In the data rows, 128 means zero.
Each pair is two rows. How far apart are they, by a hidden measure? 0 means very close, and 30 very far. Two or three weighted sums of its numbers give each row a place; it is the straight-line distance between the places.
[116 155 125 140 112  72 106 127 153 161 132 182 139 179 120 103]
[179  99 113 122  96 161 105  94  91  87 150 124 123 111 109  72] 21
[119 100 156 157 132 130 121 144 148 139 186 169  90  87 177 177]
[166 120  68  72 117 161 114  84  89  66 144 136 116 101 121 113] 13
[139  96 137 118  77 102 132 123 104  96  99  96 161 173 140 110]
[144 157 144 127 136 111 147 150 122 144 125 130 195 154 125 139] 6
[115 153 111  94  89  75 113 136 149 157 128 107 161 162 127 166]
[133 105  92  90 103  97 120  89 124 126 121  61 132 136 146 116] 11
[100 134 214 169 179 150  85 101 115 108  72 163 101 111  75  83]
[ 90 143 144 146 135 136  96 117 121 105  81 180  49 119  85  89] 10
[ 89 148 128 104 130 135  72 115 113 106  55 186 120 115  90 102]
[ 91 133 210 170 177 146  82 103 117 108  67 177  97 118  72  85] 11
[126 131 122 103 105  62 115 121 103 137 127 162 129 182 161 143]
[111 146 111 133 122 134  75 101 115 103  80 181  88  83  76 101] 14
[ 98 150 166 188 158 144 166 164 173 173 157 123 112 140 153 143]
[106 148 104  77 146 137  49 128 113  98  75 159 108 120  92 107] 10
[119 116 129 138 116 127 133  98 142 124 160 165  91  56 189 190]
[104 162 189 174 159 144 174 170 188 198 163 149 117 150 153 149] 12
[ 88 144 152 145 136 134  99 113 121 107  81 170  26 110  87  92]
[123  61 103 107  79  97 124 102 118 120  93  67 135 151 153 158] 9
[163 166 132 137 140 111 152 141 112 104 103 116 140 148 114 125]
[ 49  79 156 155 175 128 136 167 158 153 184 156  75 103 169 164] 15
[148 101 102  97  97 170 129 113  90  81 140 110 120 117 106  78]
[140 114 122 110  98  97 127  93 102 123 112  70 127 173 141 134] 9
[ 95 200 169 203 167 183 186 200 167 176 144 128 127 145 132 126]
[103 176 175 173 157 151 167 158 176 188 167 136 138 150 162 140] 3
[157 144 100 134 123 107 157 147 128 123 122 122 128 115 124 135]
[169  79 118 106 141 123 135 126 143 158 133 131 145 122  72 127] 13
[152 125  93 105 155 115 162 136 112 124 128 101 144 126 103 134]
[ 60 139 143 161 154 129 109 115 112 105  89 189  64 125 102  90] 6
[148 145 115 117 145 106 150 134 131 136 110 116 179 140 122 133]
[189 113 108  79  89 210  99  90  71  58 135 118  96 108 111  69] 28
[ 80 132 109 134 140 122 103 150 136 125  96 141  76 148 107  87]
[155 128 132 118 133 113 152 137 125 128 107 102 149 135 156 147] 11
[106 171 162 175 175 153 162 172 153 165 136 148 102 143 135 118]
[173 110  93  66  99 182 110 102  87  71 138 129 120  89  49  88] 16
[133 125 116 117 105  87 138 125 104 110 102  83 147 166 131 121]
[ 85 155 155 141 131 134  75 108 120 106  61 196 138 130 108 100] 12
[163 128 147 139 128 111 141 118 151 129 103 116 156 121 198 162]
[201 123  76  58 117 162 114  92  70  75 151 143 116  78 136 137] 12
[140 127 124 135 122  90 141 113 120 116 101  75 141 184 138 104]
[157 132 120 127 126 120 131 137 148 127 100 135 186 132 201 171] 17
[125 130 106  96 111  66 115 115  96 127 119 129 131 168 133 142]
[ 87 135 205 166 172 147  83 104 118 108  66 174  96 117  69  84] 11
[ 87 195 170 214 170 180 189 196 165 181 148 133 126 142 130 125]
[156 100 149 152 156 141 120 167 144 139 179 165 106  73 160 186] 6
[107  63 109 119  55  94 144 120 107 107 114  97 153 170 153 136]
[117 155 115  89  90  37 113 133 152 154 129 111 161 165 132 168] 15
[ 96 140 186 163 172 154 178 201 175 177 151 141  82 158 139 116]
[101 157 112 117 134 128  78 111 119 110  82 168 132 109  94 103] 20
[144 160 133 123 137 110 151 150 118 140  97 121 188 155 140 138]
[102 153 107 124 139 126  82 111 125 111  88 158 138 114  93 112] 13
[114 172 176 191 158 144 173 154 177 203 160 146 140 137 155 150]
[121 137 115  83 103  99 127 126 111 127 110  82 140 136 136 135] 6
[106 148 133 130 125 147  65 105 105  99  46 200  84 104  63  93]
[110 149 111 127 145 124  77 116 131 112  94 134 143 132  94 112] 11
[ 65 135 167 176 153 153 188 171 173 195 146 163  89 154 167 165]
[165 169 147 139 127 113 137 137 107 112 100 115 144 147 113 124] 9
[101 154 123 132 128 127  94 103 129 116  79 182 118  98  91 100]
[110 145 131 137 101  77 107 128 122 151 126 171 142 153 128 149] 6
[ 74 100 159 153 115 133 121 189 151 156 193 161 107  79 162 172]
[118 159 138 133  92 103 120 146 127 155 122  91 152 135 129 119] 2
[108 186 190 165 156 132 170 154 179 177 157 140 135 151 154 128]
[129 172 137 157 119 105 156 129 154 145 129 104 167 144 114 132] 14
[ 94 183 174 173 170 184 193 230 163 205 153 129 121 158 133 100]
[152 150 107 129 137 104 146 144 125 132 114 117 158 133 114 128] 16
[ 81 106 161 150 115 131 129 182 150 153 189 161 113  82 168 177]
[136 159 136 126 134 112 143 152 127 137 105 125 193 147 132 138] 17
[128  55 112  99  88 101 128 104 108 122  92  68 133 154 151 154]
[124 131 105 102 113  58 116 118  96 130 120 122 134 167 138 148] 11
[120 163 115 109  85  96 119 150 140 158 124  97 152 145 125 117]
[ 70 107 157 144 126 119 129 142 155 149 197 170  89  94 214 183] 6
[152  86 136 147 205 148 155 163 164 162 176 145 108  89 144 173]
[157 139 148 135 129 117 135 123 150 138 106 123 170 121 203 176] 16
[123 108 156 155 125 132 118 149 143 138 182 167  91  76 171 179]
[140  95 136 150 183 138 146 174 149 144 175 148  91  86 154 174] 4
[125 146 102  94 123  85 114 117  94 135 126 119 134 159 126 133]
[133  83 140 121  71  60 137 120 156 134 119  90 154 198 148 146] 14
[147  95 158 152 195 138 113 181 166 164 214 156 117  93 136 153]
[146 126 116 114 120 117 156 155 132 140 113 115 183 130 118 150] 22
[123 141 119 138 125  83 117 116  98 135 116 121 131 153 123 156]
[138 156 127 123 137 107 157 146 119 131 101 118 184 155 144 136] 16
[143 106 136 125  83 102 130 125 104  95  99  94 165 175 130 114]
[151 159 128 113 151 116 151 137 128 155 135 121 174 130 102 115] 13
[172 107 154 140 154 115 113 108  95 117  97 108 133 110 179 138]
[180 113 127 116  86 162  80  46  72  94 136 142 112 112  53  37] 17
[149 139 125 119 151 112 146 129 134 140 117 123 170 138 121 131]
[160 132 118 124 124 121 126 143 146 127  98 132 185 132 196 168] 18
[141  80 141 122  70  64 138 120 156 135 117  90 160 195 151 142]
[162 119 138 127 135 108 146 135 130 115  86  97 149 116 127 146] 7
[119 219 201 179 166 145 170 143 176 171 137 148 203 169 152 120]
[166 107 158 138 114 124 120 155 138 138 170 173 123  94 187 214] 10
[120 141 135 136 118  94 112 115  99 133 116 143 129 160 122 155]
[124 133  83 108  65  89 116 158 157 160 131  97 158 165 128 118] 6
[118 162 140 128 101 104 118 145 129 155 129  90 156 133 129 117]
[117 152 109  93  87  61 111 138 145 158 131 115 164 161 128 156] 12
[150 131 146 142 130 113 143 114 151 133 103 115 147 122 195 169]
[150 106 103  91  98 173 124 111  88  83 139 111 122 117 109  78] 14
[120 214 197 180 166 148 170 141 214 168 137 146 207 162 150 123]
[149  86 138 147 207 147 153 164 165 162 184 147 110  91 142 171] 19
[107 175 175 177 155 146 169 161 180 191 170 135 138 145 160 135]
[ 91 201 173 194 164 174 187 205 163 179 149 127 126 149 134 127] 2
[181 111 135 119  84 165  84  55  76  94 136 141 114 112  65  42]
[156 132 129 126 125 120 133 135 146 130 104 133 184 133 192 173] 25
[131 106 131 113  87  82 144 127 104 102  99  90 145 168 141 131]
[152 125  70  88 118 172  83  79  53  87 140 129 101 110 117 105] 18
[150 161 116 113 148 107 157 134 126 149 128 121 176 147 112 123]
[153 108  51  69 119 160 115  80  89  74 148 138 119 103 115 111] 4
[123  90  62  86 114 159  94  77  74  89 141 133 113 115 114  99]
[111 151 163 178 158 152 214 184 205 173 143 124  78 139 138 141] 14
[126  58  98 110  51 104 142 135 116 102 119  98 149 170 161 167]
[116 154 106 101  93  84 112 140 141 159 131 117 160 157 127 140] 16
[190 110 123 128  86 178 110 105  90  78 140 109  98 128  88  65]
[191 119  98  77  85 200 100  80  72  61 134 124  96 104 109  71] 6
[170 103 151 132 145 119 131 119  99 124  89 116 135 123 182 143]
[131 101 113 125 108 158 107  88  91  98 158 126 128 118 107  74] 10
[ 90 138 179 166 147 145  81 107 122 110  66 170  97 118  76  86]
[ 42  88 143 156 165 125 135 163 161 150 176 151  72 100 176 170] 15
[182 118  81  84 120 172  87  73  42  79 141 134 107  88 119 151]
[ 92 137 168 155 134 149  72 108 110 104  51 177 114 113  70  90] 16
[136 127 148 128  77  80 138 130 135 134 123 105 154 194 161 141]
[138 176 153 142 135 105 162 138 138 132 115 114 150 163 115 124] 7
[142 110 130 124 100 104 125 100 101 128  96  73 134 177 148 126]
[134  91 146 149 194 141 142 173 166 161 190 150 110  89 141 166] 9
[130 130 130 115 102  94 133 112 115 114 107  95 165 174 130 110]
[142 112 134 121  96  92 131 107 101 132 127  79 132 205 134 126] 7
[128 120  72  84 112 180  83  80  58  92 138 126 102 111 114  90]
[135 125 133 112 100  79 135 135 121 125 115  98 150 190 137 132] 15
[142 128 145 129 101  93 142 127 119 133 122 105 157 200 150 144]
[125 110  73  37 116 170 130 101  93  80 147 119 124 102  71 123] 21
[144 178 152 152 136 105 160 138 142 146 120 118 153 156 115 120]
[ 93 163 196 173 153 146 177 174 196 210 165 145 125 146 157 160] 6
[106 190 174 166 157 134 171 141 173 176 156 139 149 148 163 129]
[ 93 102 164 148 117 129 128 178 148 151 190 162 114  90 175 187] 8
[143  82 122 110  79  99 145 122 105  97 105  91 154 166 145 134]
[132 129 145 127  99  91 136 129 127 130 112 101 156 201 164 117] 9
[173 122  91 103  90 174  73  56  37  91 134 140 102 107  66  60]
[111 170 166 181 160 151 158 146 170 172 162 153 154 139 156 163] 14
[161 118 132 128 148 117 132 110 106 121  87 110 148 127 171 145]
[120 136  86  80  69  92 117 153 129 154 130  78 159 135 140 137] 17
[135  37  90  86  95  89 113  86 118 121 124  53 130 134 158 153]
[146 160 124 124 142 101 152 140 117 141 100 110 163 158 117 121] 11
[143 100 159 152 141 135 112 146 139 134 183 164  91  73 173 179]
[148 140 138 123 129 106 147 159 135 138 102 108 183 129 169 145] 15
[121 115  61  95 100 177  62  68  49  94 133 135 100 117  98  64]
[105 145 114 137 129 133  78  97 116 105  76 184  92  76  82 101] 16
[174 117 117 115  90 164  70  42  69  95 135 148 113 110  58  26]
[133  96  46  83 120 156 100  74  83  86 143 137 109 114 117 111] 14
[166 120 137 145 149 118 136 153 131 120  96 103 128 107 117 136]
[137  99  98 123  94 162 145 118  95  87 145 106 125 124  90  80] 9
[ 82 104 142 157 124 141 123 120 145 128 159 154  76  37 176 155]
[123  97  95  87 103 168 149 122  98  91 145 107 125 112  51 119] 26
[101 167 183 167 158 145 173 147 175 181 161 162 156 149 166 164]
[147 161 113 121 146 106 155 138 124 146 124 119 177 152 115 127] 7
[ 77 127 184 162 170 154 183 214 230 230 153 132  90 157 139 123]
[121 138  85  86  75  92 119 147 127 151 130  76 148 133 135 138] 17
[156 100 157 157 183 147 103 181 169 166 219 161 113 101 125 137]
[129  94  89 107  42 102 140 128 131 115 111  93 175 159 162 159] 26
[115 177 191 163 156 133 168 157 184 179 154 141 133 154 147 121]
[139 166 147 120 137 113 137 148 130 143 118 129 198 140 131 135] 11
[131 132  99 100  91 100 134 131 130 130 124 100 162 163 122 117]
[111 149 103  68 142 141  46 129 109  96  84 157 106 118  89 107] 8
[146 125  94 105 153 114 160 139 110 128 126 101 142 130 101 137]
[118 135  89  64  62  95 115 162 129 155 131  88 166 132 133 137] 7
[154 133 117 108 150 116 155 140 129 152 131 120 171 132 105 122]
[137  84 138 119  68  66 138 122 149 140 119  88 167 219 152 133] 10
[ 69 137 176 162 176 139  98  99 100 100  83 205  58 125  93  91]
[113 168 172 195 160 144 177 157 190 193 161 132 127 141 152 155] 10
[ 79 139 149 151 129 137 105 109 118 111  79 165  73 109  99  91]
[ 88  95 140 159 146 136 128 113 145 131 164 154  77  55 178 150] 13
[110 145 136 135 107  63 106 124 125 148 126 173 139 159 125 147]
[ 93 190 180 189 173 179 207 210 163 200 152 126 123 153 128  97] 20
[ 37  97 143 154 154 124 131 158 162 149 173 149  65 100 184 173]
[117 166 108 108 105 101 119 122 112 144 133  89 136 144 121  93] 7
[178 117  84  80 111 182  85  77  26  81 137 132 106  92 118 146]
[155 129 131 105 147 116 151 132 134 143 129 118 169 125 106 128] 17
[207 127  81  87 109 158 108  70  79  42 141 147 117  74 126 160]
[162 122 109 120 149 110 151 133 123 122  91 103 141 143 130 142] 9
[115 156 137 162 142 132 101  90 135 118 109 120 110 127  95  99]
[177 111  99  81 108 166 126 120 105 101 154 112  90  70  26 120] 23
[107 203 168 183 158 174 196 194 157 180 151 136 125 141 125 122]
[ 83 131 114 122 139 123 101 150 139 124  94 131  77 140 106  90] 9
[129 126 112 123  93  76 134 126 133 145 108  69 148 184 143 122]
[ 82  98 156 144 126 139 165 148 141 134 167 144 103  62 166 163] 11
[115 129  99 115 152 121  37 126 111  98 106 103 143 126  90 115]
[146 131  90 102 151 112 159 130 108 124 137  99 146 149 106 137] 21
[125 109  86 103  89  76 125 154 140 129 120  92 146 167 130 127]
[ 26  85 138 154 161 125 132 159 162 148 173 151  66 102 179 171] 12
[175 109 111 100  95 171 106  83  85  84 145 122 119 110 110  76]
[ 97 187 182 197 165 177 197 203 158 184 146 132 125 151 130 119] 9
[120  89 140 144 180 145 186 166 159 146 162 130 108  63 150 156]
[119 158 113 118  79  99 116 149 145 159 131  95 155 143 126 119] 13
[109 192 187 167 157 137 165 166 186 190 159 142 139 151 162 125]
[141 102 103 107  96 169 134 115  94  80 143 109 124 119 103  79] 10
[128  91 135 150 193 149 184 162 156 141 165 130 100  60 146 151]
[101 143 152 142 127 148  84 106 114 101  62 192  80 114  73  85] 14
[125 136  96 109  63  96 131 141 135 131 127 100 166 164 124 115]
[196 116 122 131  96 181 110 104  90  77 142 109  97 129  88  55] 24
[117 173 170 182 163 151 161 143 171 169 163 141 182 140 154 162]
[160 146 104 134 128 102 150 145 121 119 115 116 129 113 117 132] 11
[ 95 136 167 161 145 143  80 107 126 109  68 176  94 118  66  88]
[159  75 130 109 133 122 133 125 143 151 132 128 137 120  73 135] 11
[127 144 109 105  92  95 121 137 141 152 125  77 140 153 126 104]
[122 111  71  26 119 167 125 100  94  78 143 128 124 105  82 123] 21
[142 187 148 132 121 110 163 139 108 100  89 101 156 152 146 139]
[ 95 182 165 190 168 190 180 179 210 182 142 124 136 144 134 144] 7
[160 127 133 117 147 114 147 124 139 142 126 114 149 120 107 131]
[124 134 108 105  73  95 139 127 130 123 119  97 168 173 124 122] 10
[131 111 100 101 105 100 102 103 113 114  70  26 136 125 151 127]
[105  69  78  98 130 155  86  37  75  92 147 154 100 109 113  84] 10
[144 102  86  97 108  99 122  93 116 125 123  62 129 136 150 120]
[100  60 110 121  56  91 141 119 109 109 113  87 163 175 148 130] 19
[118 151 129 132 100 103 113 144 123 155 133  96 143 128 130 121]
[133 135 107 136 108  82 139 117  99 125 106  85 141 170 122  95] 10
[114 154 135 162 139 133 100  89 132 118 109 125 104 121  91  98]
[ 74 101 162 148 112 129 129 190 149 151 188 161 107  91 167 175] 3
[169  91 127 143 200 144 150 152 161 156 166 153 105  83 145 197]
[184 118  82  79 112 173  97  78  61  72 137 131 107  97 119 147] 11
[177 103 124 128 110 169 101  91  70  90 141 106 115 124  93  80]
[147 125 125 134 121  90 143 112 123 120 106  76 143 186 139 108] 14
[138  77 119 125 112 120 118 131 152 133 107 122 173 124 116 155]
[ 77  82 154 158 179 132 126 170 159 148 203 160  82 105 172 154] 19
[143 107 167 134 112 123 126 161 150 141 178 169 123  98 182 207]
[146 102 131 120  85  99 142 119 107  97 105  94 157 172 142 118] 12
[119  90 142 142 167 137 174 168 142 143 167 146 112  79 160 183]
[139  94 137 111  58  72 136 123 145 147 121  86 167 230 161 119] 17
[169 103  65  75 121 157 111  76  88  64 146 143 117  94 122 110]
[130  94  97 131 100 165 145 125  97  89 153 111 127 118  77  87] 10
[ 90 181 160 192 168 186 182 176 195 187 143 121 137 146 137 140]
[112 157 123 139 120  67 104 128 158 163 132 186 133 180 120 102] 13
[ 83 144 155 158 140 131 101 113 122 108  85 175  37 114  85  90]
[131  81 110  97  70  94 142 133 107 104 103  93 161 156 135 148] 14
[163 117 131 130 146 114 145 114 142 136 121 111 131 118 107 135]
[ 94 148 122 128 122 142  63  97 110 102  49 197  84 102  64  98] 11
[155 115 161 138 111 124 124 154 140 143 173 172 117 101 180 219]
[141  95 150 148 191 140 121 182 167 163 205 155 110  93 142 151] 9
[123 139 132 138 120  89 115 114  99 133 115 130 129 157 123 150]
[162 100 150 153 165 141 117 165 147 138 181 163 111  75 159 181] 11
[102 144 105  86 137 131  92 127 128 112  88 125  88 116  97 106]
[130 129 115 134 104  95 143 126  98  97  95  77 156 166 133 110] 10
[152 122 132 123 144 116 145 121 142 140 122 113 141 120 108 135]
[158 167 138 138 139 111 143 139 108 110  98 114 140 152 111 128] 10
[128  68  95 112  46 101 139 137 117 105 111  87 172 166 151 170]
[ 99 151 109 110 143 124  71 123 129 111  86 159 165 131  95 114] 10
[146 134  89  95 151 110 159 130 116 125 137 100 148 137 105 140]
[ 76 147 120 153 123 141  91 114 103 102  76 207  68 126  85  87] 10
[127 126  99  93 114  59 116  97  98 123 114 125 130 163 138 144]
[137  72  97  67 103 100 108  91 118 119 113  46 132 124 155 155] 12
[153 146 105 135 124 108 166 143 125 129 125 126 134 114 128 128]
[167 121 153 129 149 115 120 101 100 113  93 102 142 112 166 142] 16
[126 126 103  93 108  68 114 106  97 122 115 129 130 172 135 131]
[134  93 149 149 190 138 140 176 165 160 192 151 107  90 140 160] 12
[103 104 144 154 140 142 135 120 144 126 164 151  79  59 171 166]
[155 130 125 106 156 116 145 139 133 130 131 102 139 127 112 125] 11
[154  73 121 111 132 121 131 126 148 146 128 125 140 123  83 141]
[114 134 121 130 137 125  97 109 136 118 101 107 100  95  93 104] 16
[128 119  86 102  77  87 130 159 134 114 121  93 152 156 132 130]
[100 189 160 201 169 195 182 171 187 183 146 121 146 149 144 133] 12
[ 73 119  82  82 110 157 123  84  93  97 154 110 120 117 101  66]
[111 152 142 165 147 128  93  94 132 113 110 109 108 134 110 102] 14
[124 124  91 101  86  46 124 146 156 147 123  86 164 177 132 130]
[106 157 166 172 163 153 200 179 192 167 147 125  63 142 144 123] 22
[142  97 151 143 144 134 159 155 140 142 169 157 118 100 167 195]
[192 123  74  75 128 159 112  95  80  82 156 145 118  84 152 140] 10
[133  96 137 154 219 152 191 172 164 159 171 137 113  71 149 164]
[104 108  96  94 107 157 117  81  95  99 153 115 119 126 105  53] 7
[127 109  95 101  97  55 129 144 148 130 120  87 152 179 129 158]
[136 130 118 138 107  90 143 117  96 104  95  83 153 169 123 108] 10
[174 108 107  99 100 170  98  92  87  85 149 129 124 106 114  77]
[108 141 130 131 132 123  97 107 134 117  89 162 100  81  96 108] 22
[ 91 142 155 145 132 150  84 106 112 103  65 190  81 115  67  85]
[113 153 131 161 143 136 100  85 128 116 105 139  99 107  92  94] 14
[150  76 111 114 119 121 128 129 148 145 125 127 151 122  96 143]
[ 70  96 158 149 126 120 134 152 151 146 194 167 100  99 190 184] 14
[130 127  96  92 106 100 125  87 124 129 122  66 135 138 139 107]
[200 121  79  83 123 163  94  71  68  75 146 140 106  94 124 152] 13
[148  92 150 155 181 146 110 190 167 163 210 160 107 100 143 148]
[138  76 143 122  74  73 140 120 154 131 120  89 155 203 145 145] 25
[123 104 163 144 114 125 130 168 145 148 179 166 122  92 176 203]
[161 137 145 139 134 116 135 120 149 138 106 122 159 123 187 176] 8
[ 94 196 169 196 167 183 185 195 169 174 142 126 128 146 133 129]
[147 155 129 132 129 107 153 151 122 147 124 131 169 135 117 125] 7
[ 66 137 168 163 171 141  93 104  97  94  77 230  55 128  84  86]
[135 121 142 135 101 100 128 100 103 117  90  83 133 180 138 113] 8
[122 159 115  85 110 101 119 114 115 137 129  81 136 150 129  94]
[132 107 108  97  99  98 124  89 106 123 128  72 131 160 148 144] 5
